Every row has a hidden score. In each pair, how much higher is the second row's than the first's? 20 means about the same, 40 much higher and 0 much lower. The score is a weighted sum of the row's numbers plus the product of two more (or one squared), each taken from its middle value.
np.array([0.6, -0.4, -0.5, 1.6, 1.1, 0.0, -0.9, -0.3, -1.1, -0.1])
np.array([0.6, -0.3, -0.5, 0.0, -0.2, -0.1, -1.9, -0.3, -0.3, -0.1]) ~ 27
np.array([0.6, -0.4, -0.5, 0.1, -0.2, -0.1, -0.8, -0.3, 0.9, 0.0])
np.array([0.6, -0.3, -0.5, 0.1, -0.2, -0.1, -0.9, -0.4, 0.9, 0.0]) ~ 20
np.array([-2.2, -0.4, -0.5, 0.1, -2.0, -0.1, 1.3, -0.4, -0.3, 0.0])
np.array([0.6, -0.3, -0.5, 0.1, -0.2, -0.1, -0.8, -0.3, 0.9, 0.0]) ~ 28
np.array([0.6, -0.3, -0.5, 0.1, 0.6, 1.0, -0.9, -0.3, -0.3, 1.0])
np.array([-0.6, 1.6, -0.5, 1.0, 0.6, -1.8, 0.9, -1.5, -1.1, 0.0]) ~ 16
np.array([0.6, 0.9, -0.5, 0.1, -0.2, -1.2, 0.2, -0.3, 0.9, 0.0])
np.array([-1.3, -0.3, 0.7, 0.1, -1.5, 0.0, -0.8, -1.5, -0.3, 0.0]) ~ 15
np.array([0.6, -0.3, 1.9, -1.5, 0.6, -0.1, -0.9, -0.3, -0.4, -2.2])
np.array([-1.3, 0.9, -0.5, 0.1, -1.0, -1.2, 1.7, 0.9, 0.9, -0.1]) ~ 20
np.array([-2.2, -0.3, -1.7, -0.9, -1.8, 1.0, 1.7, -0.3, -0.3, 1.0])
np.array([-1.9, -0.3, -0.5, -0.9, -1.5, 1.7, 1.4, -0.3, -0.3, 1.7]) ~ 20
np.array([0.6, 0.8, 0.7, 2.0, 1.9, -1.1, 0.9, 0.9, -2.0, -1.1])
np.array([-2.2, -0.3, -1.7, -1.5, -1.8, 1.7, 1.7, -0.4, -0.3, 1.7]) ~ 16
np.array([-0.6, -0.3, -0.5, -1.5, -1.0, 1.7, 0.2, -0.4, 0.9, 1.7])
np.array([-1.3, -0.3, 0.7, -1.4, -1.5, 1.0, 0.9, -0.3, 0.9, -0.1]) ~ 15
np.array([0.6, 0.8, -0.5, 0.1, -0.2, -1.2, 0.2, -0.3, 0.8, 0.0])
np.array([0.6, -0.3, -0.5, 0.1, 1.1, -0.1, 0.9, 1.6, 0.9, 0.0]) ~ 14
np.array([0.6, -0.4, -0.5, -1.5, -0.2, 1.7, -0.9, -0.3, 0.9, 1.7])
np.array([-0.6, 1.6, 0.7, 1.6, -0.2, -1.8, 0.9, -0.3, -1.1, -0.1]) ~ 6
np.array([-0.6, -0.4, -0.5, 0.1, -0.2, -0.1, 0.9, 0.9, 0.9, -0.1])
np.array([0.6, 0.8, -0.5, -1.5, -0.2, 1.0, 0.2, -0.3, 0.9, 1.7]) ~ 29
np.array([-0.6, 0.8, -0.5, 0.1, 0.6, -1.2, 1.7, 1.6, 0.9, 0.0])
np.array([-0.6, -0.4, -0.5, 0.1, -1.0, -0.1, 0.2, -0.3, 0.9, -0.1]) ~ 28
np.array([0.6, -0.4, -0.5, 1.6, 1.1, -0.1, -0.8, -0.3, -1.1, 0.0])
np.array([0.6, -0.3, -0.5, 1.0, 1.1, -0.1, 0.2, 0.9, -0.3, -0.1]) ~ 18
np.array([0.6, -0.3, -0.5, 0.1, -0.2, -0.1, -0.8, -0.3, 0.9, -0.1])
np.array([0.6, -0.4, 1.4, -2.2, -0.2, 1.7, -1.9, -0.3, -0.3, -0.1]) ~ 6
np.array([0.6, -0.3, 2.6, -1.9, 1.1, 0.0, -0.9, -0.3, -1.1, -2.8])
np.array([-1.3, -0.4, -0.5, -1.9, -1.5, 2.2, 0.2, -0.3, -0.3, 2.2]) ~ 30
np.array([-2.2, -0.4, -0.5, -1.5, -2.1, 1.7, 1.7, -0.3, 0.9, 1.7])
np.array([-1.3, -0.3, -0.5, 1.0, -1.0, -0.1, 0.9, -0.3, -0.3, -0.1]) ~ 18
np.array([1.8, -0.3, 0.7, -2.2, -0.2, 2.2, -0.9, -0.3, -0.3, 2.1])
np.array([-0.6, -0.4, -2.4, 0.1, 0.6, -0.1, 0.2, -0.4, -1.1, -0.1]) ~ 26
np.array([0.6, -0.3, 1.9, -0.9, 1.1, -0.1, -0.9, -0.3, -1.1, -2.2])
np.array([-0.6, -0.3, -0.5, -0.9, -0.2, 1.0, 0.9, 0.8, 0.9, 1.0]) ~ 22
np.array([0.6, -0.3, -0.5, 1.6, 1.1, -0.1, -0.8, -0.3, -1.1, 0.0])
np.array([0.6, -0.3, -0.5, 0.1, -0.2, -0.1, -0.9, -0.3, 0.8, 0.0]) ~ 25
np.array([-0.6, -0.3, 2.6, -1.5, -2.1, 0.0, -2.6, -0.3, 0.9, -1.8])
np.array([0.6, 0.9, 1.4, 0.1, 1.1, -1.1, 0.2, -0.3, -1.1, -1.8]) ~ 39
np.array([-3.3, -0.3, -0.5, 0.1, -2.7, -0.1, 2.8, 0.8, 0.9, -0.1])
np.array([-0.6, 1.6, 0.7, -0.9, -0.2, -1.8, 1.7, 0.8, 0.8, -1.1]) ~ 30
np.array([-0.6, -0.3, 0.7, 1.0, -1.0, -0.1, -0.8, -0.3, -0.3, -0.1])
np.array([-1.3, -0.3, -0.5, -1.8, -1.5, 2.2, 0.9, -0.3, 0.9, 2.1]) ~ 24
np.array([0.6, -0.3, -0.5, 0.1, 0.6, 1.0, -0.8, -0.3, -0.3, 1.0])
np.array([0.6, 2.1, -0.5, 0.1, -0.2, -2.3, 1.3, -1.5, -1.1, 1.0]) ~ 23
np.array([0.6, 1.6, 1.9, -0.9, 1.5, -1.8, 1.3, 0.8, -1.1, -2.2])
np.array([0.6, -0.4, -0.5, -0.9, 1.1, 1.7, 0.2, 0.8, -0.4, 1.7]) ~ 8
np.array([0.6, -0.3, 0.7, 0.1, -0.2, 1.0, -1.9, -0.3, -0.4, 1.0])
np.array([0.6, -0.4, -0.5, 2.0, 1.7, -0.1, 0.2, 0.8, -1.6, -0.1]) ~ 17
np.array([-1.4, -0.4, -0.5, 0.1, -1.5, -0.1, 0.9, -0.3, 0.9, -0.1])
np.array([-0.6, 0.9, -0.5, 0.1, -1.0, -1.1, 0.9, -0.3, 0.9, -0.1]) ~ 22
np.array([-0.6, -0.3, -0.5, 0.1, -1.0, -0.1, 0.2, -0.4, 0.9, -0.1])
np.array([0.6, -0.3, -0.5, 0.0, 1.1, 1.7, -0.9, -0.3, -1.1, 1.7]) ~ 19
np.array([-0.6, 0.9, 0.7, 0.1, -1.5, -1.2, 0.2, -0.3, 0.9, -0.1])
np.array([0.6, -0.3, -0.5, 0.1, -0.2, -0.1, -0.8, -0.4, 0.9, 0.0]) ~ 24
np.array([0.6, -0.3, -0.5, -0.8, -0.2, 1.0, -0.9, -0.3, 0.9, 1.0])
np.array([1.8, 1.6, -0.5, 0.1, -0.2, -1.8, 0.9, -0.3, -0.3, 1.0]) ~ 31
np.array([0.6, -0.3, -0.5, 1.0, 0.6, 0.0, -0.9, -0.4, -0.3, 0.0])
np.array([0.6, -0.3, -0.5, 1.0, 0.6, 0.0, -0.8, -0.3, -0.3, 0.0]) ~ 20
np.array([0.6, -0.3, -0.5, 1.0, 1.1, -0.1, 0.2, 0.8, -0.3, 0.0])
np.array([0.6, -0.3, -0.5, 2.7, 2.2, 0.0, 0.2, 0.9, -2.5, 0.0]) ~ 11
np.array([-0.6, 0.9, 2.3, -0.9, 1.1, -1.2, 1.3, 1.6, -1.1, -2.2])
np.array([-0.6, -0.3, -0.5, -1.4, -1.0, 1.7, 0.2, -0.3, 0.9, 1.7]) ~ 22
np.array([0.6, 1.6, 0.7, 1.0, 1.1, -1.9, 0.9, -0.4, -1.1, -1.1])
np.array([0.6, -0.3, 0.6, 0.1, -1.0, -0.1, -1.9, -0.3, 0.8, -0.1]) ~ 10
np.array([0.6, -0.3, -0.5, 2.3, 1.7, -0.1, -0.8, -0.3, -2.0, -0.1])
np.array([0.6, 0.9, 0.7, -0.9, -0.2, -1.1, 0.2, -0.3, 0.9, -1.1]) ~ 31
np.array([0.6, -0.3, 0.7, -0.9, -0.2, 0.0, -0.8, -0.3, 0.9, -1.1])
np.array([0.6, -0.3, -0.5, 0.1, 0.6, -0.1, 0.2, 0.9, 0.9, 0.0]) ~ 23
np.array([-0.6, 0.9, 1.5, 0.1, 0.6, -1.1, 0.9, -0.3, -1.1, -1.8])
np.array([0.6, -0.3, -0.5, 1.6, 1.1, -0.1, -0.9, -0.3, -1.1, 0.0]) ~ 13
np.array([-1.3, -0.3, -0.5, -0.9, -1.0, 1.7, 0.9, -0.3, -0.3, 1.7])
np.array([0.6, -0.4, -0.5, 1.6, 1.1, -0.1, -0.9, -0.3, -1.1, 0.0]) ~ 20
np.array([0.6, -0.3, 0.7, 0.1, 1.1, -0.1, 0.2, 0.9, -0.3, -1.1])
np.array([-1.8, -0.3, 0.7, -2.1, -1.8, 2.2, 1.3, -0.3, 0.8, 1.7]) ~ 23
np.array([0.6, -0.3, -0.5, 0.1, -0.2, 0.0, -0.8, -0.4, 0.9, -0.1])
np.array([-1.9, -0.3, -0.5, 0.1, -1.8, -0.1, 1.3, -0.3, 0.9, -0.1]) ~ 16
np.array([0.6, -0.3, -0.5, 0.1, -0.2, 0.0, -0.9, -0.4, 0.9, -0.1])
np.array([0.6, 0.9, 1.4, 0.1, 1.1, -1.2, 0.2, -0.3, -1.1, -1.8]) ~ 25
np.array([0.6, -0.3, -0.5, 0.1, 0.6, -0.1, 0.2, 0.9, 0.9, 0.0])
np.array([0.6, -0.3, -0.5, -0.9, 1.1, 1.7, 0.2, 0.9, -0.3, 1.7]) ~ 19
np.array([0.6, -0.3, -0.5, 1.0, 1.1, 1.0, -0.8, -0.3, -1.1, 1.0])
np.array([0.6, 0.8, 2.6, -1.5, 0.6, -1.2, -0.8, -0.4, -1.1, -2.6]) ~ 21
np.array([-0.6, -0.3, 0.7, -0.9, -1.0, 0.0, 0.2, -0.3, 0.9, -1.1])
np.array([0.6, -0.3, -0.5, 1.0, 0.6, -0.1, -0.9, -0.3, -0.3, -0.1]) ~ 25
np.array([-1.3, -0.3, -0.5, 1.0, -0.9, -0.1, 0.9, -0.4, -0.3, 0.0])
np.array([0.6, 0.8, 1.4, 0.1, -1.5, -1.2, -1.9, -0.4, 0.8, 0.0]) ~ 19
np.array([-0.6, 0.8, 1.4, 1.0, 1.1, -1.2, 0.2, -0.3, -2.0, -1.8])
np.array([0.6, 0.9, -0.5, 0.1, 1.7, -1.2, 1.9, 2.5, 0.9, -0.1]) ~ 22
np.array([0.6, -0.3, 1.4, 0.1, -1.0, 1.0, -2.6, -0.3, -0.3, 1.0])
np.array([-0.6, -0.3, -0.5, 0.1, -1.5, -0.1, 0.9, -0.3, -0.3, 1.0]) ~ 29
np.array([0.6, 2.1, -0.5, 0.1, 0.6, -2.3, 1.7, 0.9, 0.9, 0.0])
np.array([-0.6, -0.3, 1.4, -0.9, -0.2, -0.1, 0.2, -0.3, -0.3, -1.8]) ~ 16
np.array([0.6, -0.3, -0.5, 1.0, 1.1, 1.0, -0.9, -0.3, -1.1, 1.0])
np.array([0.6, -0.3, -0.5, 2.0, 1.9, -0.1, 0.9, 1.6, -1.6, -0.1]) ~ 16
np.array([0.6, -0.3, 0.7, -0.9, -0.2, 0.0, -0.9, -0.3, 0.9, -1.1])
np.array([-1.3, -0.4, -0.5, -1.4, -1.0, 1.7, 1.3, 0.9, 0.9, 1.7]) ~ 18
np.array([-0.6, -0.3, -0.5, 0.1, -1.0, -0.1, 0.2, -0.3, 0.9, 0.0])
np.array([0.6, -0.3, -0.5, 0.1, -0.2, 0.0, -0.8, -0.4, 0.9, -0.1]) ~ 22
np.array([-0.6, 3.0, -0.5, 0.1, -0.2, -3.1, 2.5, 0.8, 0.9, -0.1])
np.array([0.6, -0.3, -0.5, 0.1, -0.2, -0.1, -0.9, -0.3, 0.9, 0.0]) ~ 37
np.array([-1.3, -0.3, -0.5, 0.0, 0.6, -0.1, 1.9, 2.1, 0.9, -0.1])
np.array([-1.4, -0.3, -0.5, 1.0, 1.1, -0.1, 0.2, -1.5, -1.6, -0.1]) ~ 32
np.array([0.6, -0.4, -0.5, 0.1, -0.2, -0.1, -0.8, -0.3, 0.9, 0.0])
np.array([0.6, -0.4, -0.5, 2.0, 1.5, 0.0, -0.8, -0.3, -1.6, 0.0]) ~ 13
np.array([-0.6, -0.4, -0.5, 1.0, 0.6, 0.0, -0.9, -1.5, -1.1, 0.0])
np.array([0.6, -0.3, -0.5, 1.6, 1.5, -0.1, 0.2, 0.8, -1.1, 0.0]) ~ 11
np.array([0.6, 0.9, -0.5, 0.1, 0.6, -1.1, 0.9, 0.9, 0.8, -0.1])
np.array([-0.6, -0.3, 0.7, 0.1, -1.5, -0.1, -0.9, -0.4, 0.9, -0.1]) ~ 18
np.array([0.6, -0.3, -0.5, 1.0, 1.1, -0.1, 0.2, 0.8, -0.3, 0.0])
np.array([0.6, -0.4, 0.7, -0.9, -0.2, -0.1, -1.9, -0.4, -0.3, -1.1]) ~ 20
np.array([0.6, -0.4, 0.7, 0.1, -0.2, -0.1, -0.9, 0.8, 0.9, 0.0])
np.array([0.6, -0.3, 0.7, -1.5, -1.0, 1.7, -1.9, -0.4, 0.8, 1.7]) ~ 23
np.array([-0.6, 2.5, 1.9, 0.1, -1.0, -2.7, 1.7, 0.9, -0.3, -1.1])
np.array([-0.6, -0.4, 2.3, 0.1, -1.0, 0.0, -1.9, -0.3, -1.1, -1.8]) ~ 9
np.array([0.6, -0.3, -0.5, 1.6, 1.4, -0.1, 0.2, 0.9, -1.1, 0.0])
np.array([-0.6, 1.6, -0.5, 0.1, -1.0, -1.9, 1.3, -0.3, 0.9, -0.1]) ~ 26
np.array([0.6, -0.3, -0.5, 1.0, 1.1, -0.1, 0.2, 0.9, -0.3, -0.1])
np.array([0.6, -0.3, -0.5, 1.0, 0.6, -0.1, -0.8, -0.4, -0.3, -0.1]) ~ 24
np.array([-0.6, -0.3, -0.5, -2.1, -1.0, 2.5, -0.8, -0.3, -0.3, 2.5])
np.array([-1.4, -0.3, 2.0, -0.9, -0.2, -0.1, 0.9, -0.3, -1.1, -2.2]) ~ 17
np.array([0.6, -0.3, -0.5, 0.1, -0.2, -0.1, -1.9, -0.3, -0.3, -0.1])
np.array([0.6, 0.8, 0.7, 0.1, 0.6, -1.2, 0.2, -0.3, -0.3, -1.1]) ~ 22
np.array([-1.9, -0.3, 3.1, -2.1, -2.1, -0.1, 0.2, -0.3, -0.3, -2.8])
np.array([-1.3, -0.3, -0.5, 0.1, -0.2, 0.0, 1.7, 1.6, 0.9, -0.1]) ~ 25
np.array([0.6, -0.3, -0.5, 1.0, 0.6, 0.0, -0.8, -0.3, -0.3, -0.1])
np.array([0.6, -0.3, -0.5, 1.0, 0.6, -0.1, -0.9, -0.3, -0.3, -0.1]) ~ 20
np.array([-0.6, -0.4, 0.7, -0.9, -1.5, 1.0, -0.8, -0.3, 0.9, 1.0])
np.array([0.6, -0.3, 1.4, -0.9, 0.6, -0.1, -0.9, -0.3, -0.3, -1.8]) ~ 16
np.array([-0.6, -0.4, 0.7, 0.1, 1.1, -0.1, 0.2, -0.3, -1.1, -1.1])
np.array([0.6, 0.8, 1.4, 0.1, -1.5, -1.1, -1.9, -0.3, 0.9, 0.0]) ~ 18
np.array([-1.3, -0.3, -1.7, -1.8, -1.0, 2.2, 0.9, -0.4, -0.3, 2.1])
np.array([-1.9, -0.3, -0.5, -1.9, -1.5, 1.8, 1.3, -0.3, -0.3, 1.0]) ~ 12
np.array([0.6, -0.3, -0.5, 1.6, 1.4, -0.1, 0.2, 0.9, -1.1, 0.0])
np.array([0.6, -0.3, -0.5, 0.1, -0.2, -0.1, -0.9, -0.3, 0.9, -0.1]) ~ 28
np.array([-1.3, -0.3, 0.7, -1.5, -1.5, 1.7, 1.7, 1.6, -0.3, 2.1])
np.array([0.6, -0.4, -0.5, 0.1, 0.6, 0.0, 0.2, 0.9, 0.8, -0.1]) ~ 19
np.array([0.6, 0.9, 0.7, 0.1, -1.0, -1.2, -0.9, -0.3, 0.8, -0.1])
np.array([-0.6, 0.8, -0.5, 0.1, -1.0, -1.2, 0.9, -0.3, 0.9, 0.0]) ~ 21
np.array([-0.6, -0.3, -0.5, -1.9, -1.0, 2.2, 0.2, -0.3, 0.9, 2.1])
np.array([0.6, -0.3, -0.5, 0.1, -0.2, -0.1, -0.9, -0.3, 0.9, 0.0]) ~ 24
np.array([0.6, -0.3, -0.5, 1.0, 1.1, -0.1, 0.2, 0.8, -0.3, -0.1])
np.array([-0.6, 0.8, -0.5, 0.1, -0.2, -1.2, 1.3, 0.8, 0.8, -0.1]) ~ 18
np.array([0.6, -0.3, -0.6, 0.1, -0.2, -0.1, -0.8, -0.3, 0.9, -0.1])
np.array([0.6, -0.3, 1.9, 0.1, 1.7, 0.0, 0.2, 0.9, -1.6, -2.2]) ~ 19
np.array([-0.6, -0.4, -0.5, 0.1, -1.0, -0.1, 0.2, -0.4, 0.8, -0.1])
np.array([-1.4, -0.4, 0.7, -1.4, -1.8, 1.7, 0.2, -0.3, 0.9, 1.7]) ~ 19
np.array([0.6, 0.8, 1.4, -0.8, 1.1, -1.2, 0.9, 0.9, -0.3, -1.8])
np.array([0.6, -0.4, -0.5, -0.9, -1.0, 1.0, 0.2, -0.3, -0.3, 1.7]) ~ 21
np.array([0.6, -0.3, -0.5, 1.6, 1.7, 0.0, 0.9, 1.6, -1.1, -0.1])
np.array([0.6, -0.3, -0.5, 1.6, 1.7, -0.1, 0.9, 1.6, -1.1, -0.1]) ~ 20
np.array([-0.6, 0.9, 0.7, 0.1, 0.6, -1.2, 1.3, 0.9, -0.3, -1.1])
np.array([0.6, -0.3, -0.5, 0.1, 0.6, 1.0, -0.9, -0.3, -0.3, 1.0]) ~ 25
np.array([0.6, -0.4, 0.7, 0.1, 1.1, 0.0, 0.2, 0.8, -0.3, -1.1])
np.array([0.6, -0.4, 0.7, 0.1, -1.0, -0.1, -1.9, -0.4, 0.8, -0.1]) ~ 21
